In the rows, zero is written as 128.
The rows of D fall into a few groups, which share some directions, and each row is roughly a mix of its group's hidden directions.
D:
[[101 133  99 183 105  91 171 146  90 138 141]
 [135 112 175 184 124 175 111  95 132 157 114]
 [131 144 141 122 144 108  90  67 131  74 163]
 [111 103  70 132 102 163 144  96  92 153  96]
 [128 133 101  85 100 132 157 113 139  87  64]
 [ 82 116 125 127 194 124 153 159 126 168 152]
 [119  94 142  85 149 144 107 196 135 161 140]
 [130 163 122  70 158  93 123 107 126  75 107]
 [ 82 161  79 132 114 140 114 168 123  94 165]
 [162 129 136 140 130 115  72 109  73 150  85]
 [131  92 138 112 133 161  76 142 126 156  65]
 [179  97 101 133 115 179 104 130 132 102 173]
 [134 137 144 107 125 135 124 161 215 102 139]
 [119 193 159 160 133 133  89 159 105 113 101]
 [174 103  82 151 162 140 134  81 149 140 156]
 [141 136 188 170 130 175  99 114 115 164 136]
 [131  91  88  76 138  75 115 105  99 136 146]
 [ 82 122 135 110 155 119 182 176 164 148 118]
 [103  98 132 199 108 164 156 105 117 145 110]
 [ 89 123  90 136  88 136 126 178 122  74 142]
 [132  97 163 142 187 115 105  95 114 167 158]
 [119  75 105 140 157 148 104  70 132 168 126]
 [ 99 160 143 139 173  60 115 117 143 157 145]
 [108 111 160 155 133 107 182 194 129 121 115]
 [131 103 151 177 102 144 165 161 118 166 172]
 [ 93 134 115 129 139 167  61 155 101 153  99]
 [142 115  83 166 106 122 198  95 128 117 129]
 [106 154 116 169 103 190 127 130  83 115 100]
 [101  89  90  77 114 125 118 105 140 183 117]
 [141 127 173 153  84 181 154 150 131 169 130]
 [167  74 133 165 111 158 140 100 120  84 109]
 [104 118 109 150 116 144 125  63 142  78 167]
 [152 133 201 118 143 143 107  87  99 156 143]
 [130 166 130 131 152  87 122  92 146 156  63]
 [117  84 110 193 102 158 131 142 159 162 124]
 [131 163 164  90 145  98 102 147 159 117 184]
 [178 118 165 164 103 140 155 134 156  82 101]
 [137  69 142  94  91 149  94 151 118 141  86]
 [ 90 111 152 155 109 153 195 115 117 165 140]
 [115  82 132 153 145  74 137  74 153 107 139]
 [139 154  87  99 114 126 105 132  65  91  95]
 [ 85 103  63 109 100 124 157 121  97 145 109]
 [135 116 136 111  93 142 155 176 124  63  94]
 [ 98 140 102 115 175 142 130 173 163 134 181]
 [ 94 100  74 166 115 118 142 126 135  70 142]
 [115  53  98 143 145 113  92 161 144 144 138]
 [156 126 132 134 135 122  84 180 172 159 172]
 [106 143 104 135  83 160 131  78 120  70 117]
 [145  80 155 119 147 183  93 113 140 144 169]
 [117 107 162 120 144 151 106 137  69 162  78]
 [ 74 145 130 152 137 115  89  82 127 123 180]
 [133 183 145  94 107 150 179 156 166 116 125]
 [141 127  92  77 104 165 166 156 141  85 120]
 [117 177 118 136 116 167  99 158  64 138 127]
 [ 87 146  97 134  80 134 146 125 115  66 101]
 [123 176 173 138 143  93  86 100 109  93 143]
 [185 122 125  76 127  82 111 152 146  98 140]
 [152 195 151 143 133  88 138  82 106 114 136]
 [108  82 157 116  73 111 114 126 120 147  74]
 [166 204 154 142 111 117  99 112 102 130 118]
 [178 142 163  98 103 136 129 175 171 101 130]
 [118  83 147 149 182  89  79 118 139 145 134]
 [143 170 157 147 152 146  82 172  98  92 125]
 [193 175 122 116  97 122  96 132 144 132  91]
 [155 148 170 149  99 187 114 118  94 129  91]
 [154 162 145 122 161 128 153 117 119 189  78]
 [108  84 106 132 168  91  97  71 121 142 139]
 [ 95 104 121  97 117 115 162  94 192 160 126]
 [137 130 172 127 143 146 101  73 112 128  66]
 [ 98  54 118 120 146 175 126 136 142 151 149]
 [154 118 141  74  98 192 148 105 123 138 106]
 [148  76 174 158 132  85 129 109 138  86 116]
 [105 110 166 171 112 165 178 113 162 156 121]
 [169 113 109 130 109 113  93 173 176 110 168]
 [128 150 191 124 104 177 117 114  92 125  93]
 [117 147 109 144 184  92  78 116  98 102 153]
 [ 98 130 148 145 101  94  77 170  80 114 133]
 [102 103 126 106 110 145 157  62 105 141  82]
 [124 176 144 150 105 160  94 132 132 125  61]
 [ 81 111 130 174 171 130 106  85 151 157 138]
 [ 70 127 100  89 129 116 176  93 100 134 115]
 [162 171 182 121 125 105 110 166 144  91 152]
 [153 106 110 139  79 142 136 194 136 162 151]
 [199  71 147 134 140 113 139 124 149 101 123]
 [152  99 191  83 108 138 145 100 130 126  91]
 [114 167 118 176 115 151  85 150  89 101  94]
 [125 107 154 129 106 102  96 175 135  67 160]
 [116 128  56 105 119 174 164  97 136 129 133]
 [140 130 129 140  94 164 144 159 128 161  55]
 [135  84 152 146 149 140  73 102  74 137 143]
 [140 124  85 115 158 161 157  65 161 145 133]
 [ 89 161 177 105 160 128 160 122 142 159 168]
 [127 135 120 118 166 102 110  66  91 156 169]
 [139 124 164 120 167 115  92 130 115 176  70]
 [163 137 120 105  87 169  88 143 122 166  85]
 [197  78 125 125 132 137 147 122 150  81 129]
 [160  93  82 135 130 147 153  64 100 137 124]
 [157 141  92 136 140 166 154  57 142 136 108]
 [176 140 102 119 177 130 119 103 153 171 167]
 [104 138 141 138 130 132 125  93  51 131  80]
 [141 125  87 126 137 147 143  68 131 189 107]
 [168 120 117 126  87 137  79  83  97  91 118]
 [146  88  68 135  72 143 135 127 100 149 116]
 [133 100 130 143 116  86 192 121  94 174 128]
 [160 111 139  56 124 147  93 111 165 148 139]
 [150 144 113 156 161  51 117 102 141 153 133]
 [155  74 136  85  93 150 105 158 120 155  99]
 [122 128 164 106 157 125  95 148 185 140  75]
 [175  95 141 130  66 155 145 162 130 158 127]
 [146 119  89 160 148 163 144  58 125 154 126]
 [202 105 132 104 148 156 128  94 144 158 143]
 [117 139 198 135 119  84 171 128 152 124 100]
 [159 137  92 139  75 108 124 175  94  96 146]
 [106 153 115 121 110 106 171 170 180  87 146]
 [114  72  73  99 142 141 120 131 136 132 180]
 [144 141 137 103 124 148 111  84 139  91  57]
 [160 106  89 192 160  90 130 151 138 119 132]
 [ 80 154 167 113 123 159 167 123 143  76 137]
 [127 154 183 120 145 133 169 139 111 116 192]
 [162 186 118 136 130 146 100 183  97 148 144]
 [ 97 112 133 140  86 149  84 143 116  79 174]
 [149  53 122 127  98 120  96 139 143 133 171]
 [174 113 158 143 104 116 151 176 109 138 181]
 [167 155 155 122 142 127  80 176 162 138 163]
 [108  79  99 127 134 128 107 152 203 121 130]
 [156 137 122 165 164 129 122 102 117 204 114]
 [ 72 101 111  97 151 125  96 144 128 183 148]
 [134 125 209 120 140  91 131 103 126 143  91]
 [141 173 192 134 119 120 107 146 146  81 105]
 [125 155 168 143 147 123 141 101 105 182  72]
 [179 147 185  86 114 116  94 133 142 105 137]
 [110 131 118 115  82 145 110 171 149  74  86]
 [101 120 127  93 107 170 147  58 132 100 135]
 [121  88  87 130  84 165 128 157 135  90 165]
 [ 96 157  97  80 113 119 127 193 140 116 150]
 [ 85 105 121 111 171 106 114  63 148 150 128]
 [108 109 178 129 123 132 194 100 121 162 154]
 [135 107 105  66 101 125 133  88  98 126  81]
 [111 129  80  71 103 162 122 139 141 151 171]
 [128 117 198  93 116 131 138  85 122 152  92]]

Here is one row of each group, with its name. Which group are the others in?
[151 110 164 138 157  84 174 153  88 132 159]	N
[176 133 204 142 118 143 138 141 115 141 161]	H
[142 119  70 122 124 128 160 136 120 196  97]	Q
[ 80 109 151 109  83 136 160 112 111 130  72]	T

[136  63 112 139  91 127 122 148 139  71 150]	T
[ 92 160 129 121 181 165  90 172 148 133 133]	N
[120 135 106 135 120 104 144 137 201  87 171]	Q
[100 121  66 147 122 102 136 174 142  87 151]	T
[114 115 169  75  94 113  73 140 152 146 116]	N
[178 105 147  80  99 162 122 127 160 143  91]	N
[ 98 148 164 120 117 115 142 199 171 141 116]	N
[185 169 118 128 111 120 126 104 176 115 173]	Q
[120 157 152 140  95 130  88 200 113 121 105]	N
[153 174 174 166 163 118  86 147 109 140 135]	T
[139  99 119 122 118 173  71  91 130 141  79]	Q
[121 161 105 145 100 200 127 152  90 118 111]	T
[171 107 106  79 165 166 117  99 147 138 159]	N
[146  76 110 186 135 123 152  80 126 128 101]	T
